(in the rows, 128 means zero)
The rows of M fall into 3 groups, and each row is roughly a mix of its group's hidden directions.
M:
[[145 118 164  83 100 139 160 112 114 138 114 118]
 [106  89 152 119 151 150 138 127 157 103 141 161]
 [130 143 172 120 109 161 136 130 154 145 169 122]
 [106 126  87 136 122 117 149  86 100 113 117 155]
 [128 140 175 108  77 130 157 136 128 127 135 136]
 [144 103 112 146 167 103  98 121 125 120 102  94]
 [142  92  96 125 140 150 158 139 139 172 134 143]
 [132 152 135  94 110 143 145  99 107 138 162 164]
 [131 163 117 138 127  78  96 133 123 111 104 104]
 [112 187 132 124 156 131 100 133 111 106 115 119]
 [130 112 169 109  90 119 152 148 147 107 113 102]
 [113 104 160 111 137 139 139  88  94 159 142 142]
 [132 157 124 149 119  82  80 120 120 108 137 123]
 [145 121 136  54 112 121 133 120 131 118 127 136]
 [132  88 114 140 107 175 126 153 140 154 149 126]
 [116 170 134 114 141 133 133 120  68 147 136 119]
 [142  91 113 114 152  94 135 139 151  92 100 127]
 [125 187 117 112 128 112  98 140 121 108  98 125]
 [118  94 105 130 122 104 105 122 145 154 178 123]
 [131 122  94 144 160 144 112 131 179 112 107 115]
 [105 105 110 106 118  91 115 118 104 155 109 163]
 [128 113 153 131  95 157 135 103  99 153 166 137]
 [117 163 166 116 113  96 125 137  96 128  95 120]
 [140 124  89 141 154 104 172 131 156 134 108 114]
 [144 146 134 135 109 120 137 177 145  93 123  91]
 [ 97 120 121 152 114 154 138  80 117 154 134 155]
 [125 151  99 164 147 118  78 121 139 124 142 149]
 [129  80 114 142 110 126 123 139 183 126 111 128]
 [138 111 161 112  97 131 158 147 161  98 111 114]
 [119 141  85 135 150  75 129 124 143 107 114 142]
 [110 112 153 169 119 135 132 123  92 172 139 121]
 [137 107 105 109  96 104 148 128 147  87 136 159]
 [152 139 141 190 112 121 150 119 125 130 125  98]
 [133 182 121 120 145 158 112 121 135 168 111 127]
 [139 145 155 146 134 157 121 153 155 105 108  86]
 [115  75 164 134 162 126 131 117 132 151 109 134]
 [131 121 139 159 128  91 138 149 167  88 120 114]
 [116 104 128 129 144  95 161 106  97 145 137 167]
 [131 110 162 140 136 179 115 161 153 124 116 114]
 [151 120 116 133 152 123 125 132 137 106 192 148]
 [126 128  88 108 113  94 152 122  92 151 129 153]
 [125 109 149  79 138 116 160 128  90 132 145 144]
 [134  92 131 122 103 153 132 121  89 155 167 136]
 [116 135  81 110 174 129 126 118 146 111 113 154]
 [ 95 136 150 118 130 161 118 119  92 160 100 147]
 [106 137 159 134 150 143 128  97  98 165 158 136]
 [118 151 168 164 117 139 126 150 104 153 135  97]
 [114 142 179 145 161 166 130 111 112 135 126 126]
 [119 143 158 108 158 151 127 160 143  96 101 105]
 [128 126 127 142 157  85 133 134 170  98 103 115]
 [149 100 126  74 114 109 145 160 133 109 129 139]
 [159 110 131 125  84 145 133 175 134 118 132 105]
 [139 149 149 138 142 106 127 150  89 128 110  79]
 [110 113 171 155 164 117 133 106 102 147 145 114]
 [133 169 148 114 110 162  96  98 124 145 119 146]
 [117  78 116  91 131 117 124 115 153 134 148 160]
 [147 133 180 127 121 144 144 143 130 102 132  85]
 [150  91 133  92 132 106 150 129 152  88 117 120]
 [113 108 126  87 132 132 169 129  96 155 116 152]
 [125 118  93 159 121 128 114 164 165 103 138 105]
 [111 155 122 118 116 140 154 104  79 129 148 159]
 [ 94 118 132 135 176 116 122  97 153 115 126 159]
 [151 114 133  92 117 130 146 125 178  92 134 138]
 [102 110 155  88 111  93 117  96 111 122 126 142]
 [122  91 117 130 137  95 128 142 103  79 144 112]
 [103 123 150 160 128 147 123  95  95 156 158 119]
 [139 140 156 170 124 171 109 149 140 128 116 101]
 [146 141 128  71 148 100 111 120 132 115 100 143]
 [124  83 130  81 110 117 162 126 130 119 143 147]
 [128 108 152 152 118 142 113 110 162 138 181 130]
 [119 164 158 160 177 145 134 112 121 118 129 120]
 [121 117 105  87 160 130 141 104 140 128 109 170]
 [124 141  71 121 172 135 114 106 126 134 142 141]
 [139 175 140 158 135 129 116 157 131 131 122  83]
 [126 125  90 132 152 138 121 136 181 104 110 105]
 [100 143 131 150 152 158 119  85 122 162 121 147]
 [139 129 134 116 105 147  94 177 134 130  98 100]
 [116 134 122 145 151 122 131  72 106 145 164 140]
 [133 104 109 110  96  81 164 124 110 140 113 129]
 [110 122 129 140  84 106 151 160  89 109 128 143]
 [135 141 156 122 117 128 150 144 177  96  94 123]
 [152  81 119 116 146 160 164 148 126 117 118 140]
 [146 126 138  71  97 119 148 136 118  94 134 132]
 [151 121 151 109  82 155 151 151 117  98 128 132]
 [145 116 178 138 102 162 138 131 156 124 102 130]
 [102 172 126 119 118 163 147 114 106 129 165 132]
 [127 117 103 153 129  84 110 171 100 120 139 122]
 [ 95 165 141 131 138  96 113 115 105  94 105 139]
 [122 111 130 165 142 127 130  80 115 144 170 136]
 [139 151 168 142  90 138 139 140  90 113 124 104]
 [153 115 129 127 122 120 131 161 169  98 101  94]
 [135 120 131  73 117 108 157 126  96 115 125 155]
 [111 107 128 127 181 118 103 152 150 117 119 158]
 [120 165 117  94 129  96 108 139 102 154 135 157]
 [129 137 157 146  77 122 144 160 105 119 141 105]
 [148 105 152 101 117 170 137  87 143 134 139 143]
 [134 106 107  90 152 107 148  97 151 108 154 134]
 [142 135  75 119 126 134  94 122 145 143 100 155]
 [121 145 123 152 165 122  80 147 146 133  95 118]
 [109 129 121 147 152 112 106 131  85 178 121 127]
 [141 107 177 144 117 102 103 116 100 153 130 142]
 [131  80 138 114 126 171 152 130 109 159 125 123]
 [114 167 123 109 127  67 110 145 125 125 124 131]
 [116 121 124 117 125 130 191 156 141 100 118 110]
 [117 103 184 157 158 124 140 128 109 135 115 138]
 [100 153  97 131 156  99 104  95 125 140 113 150]
 [120 144 129 105 119 134 162  88 139 125 158 169]
 [109 151  73 121 170 131 108 121 127 139 117 118]
 [ 96 160  94 150 126 130 143 152  95 100 119 124]
 [117 122 105  97 163 118 154 116 120 118  85 153]
 [120 149 166 131 100 145 127 148  90 152 157 116]
 [106 112  98 169 151 122 138 134 152  96 101 122]
 [114  96 104 111 140 117 149 117 103 159 173 132]
 [105 145 113 174 152 103 105 137 101 144 115 111]
 [138 111 139 110 103 120 149 172 136 107  93 100]
 [145 146 180 132  97 129 136 133 140 171 135 139]
 [108 119 178 115 153 114 160 120 129  95 112 120]
 [128 146 121 114  66 167 130 121 120 141 140 137]
 [134 164 110 110 161 131 103 110 110 167 114 146]
 [137 159 141 163 124 101  76 118 113 126 133 111]
 [110 135  85 144 159 102 107 146  94 117 116 141]
 [132 108  88 143 134 113 106 115 108 123 181 131]
 [116 131 146 111 159 119 142  91  86 159 125 148]
 [103 115  93 145 117 145 108 103 100 157 115 158]
 [121 125 147 158  80 145 148 159 160 117 130 121]
 [145 164  83 100 132 133 127 136 163 103 118 137]]
One row of each group comes first, with its name. Which group is each row after those in?
[140 113 144 156 135 111 116 159 170 101 147 101] | V
[135 111 162 178 132 141 105 162 142 119 110 120] | X
[150 104 151  93 133 129 106  81 107 144 133 142] | N

[143  94 155 123 122 161 147  93 127 150 152 151] | N
[122 150 151 169 132 146 101 116 120 172 146 113] | V
[114 134  71 147 165 145 106 116 123 141 141 122] | N
[128 114 148  94 149 116 154 161 117  89 122 102] | V
[127 117 114 127 119 158 101 103 171 157 160 136] | N
[125 127  85 103 106 120 105 102 115 166 143 149] | X
[101 107 171 114 114 162 156 126 120 105 128 150] | X
[ 92 107 125 147 189 139 125 125 121 130 109 121] | V
[119 121 156 113 127 147 152  90 155 137 168 152] | V
[149 127  97 149 152 155 110 115 141 131 155 172] | N
[125 130 112 179 157 133 100 146 139 126  94 110] | N
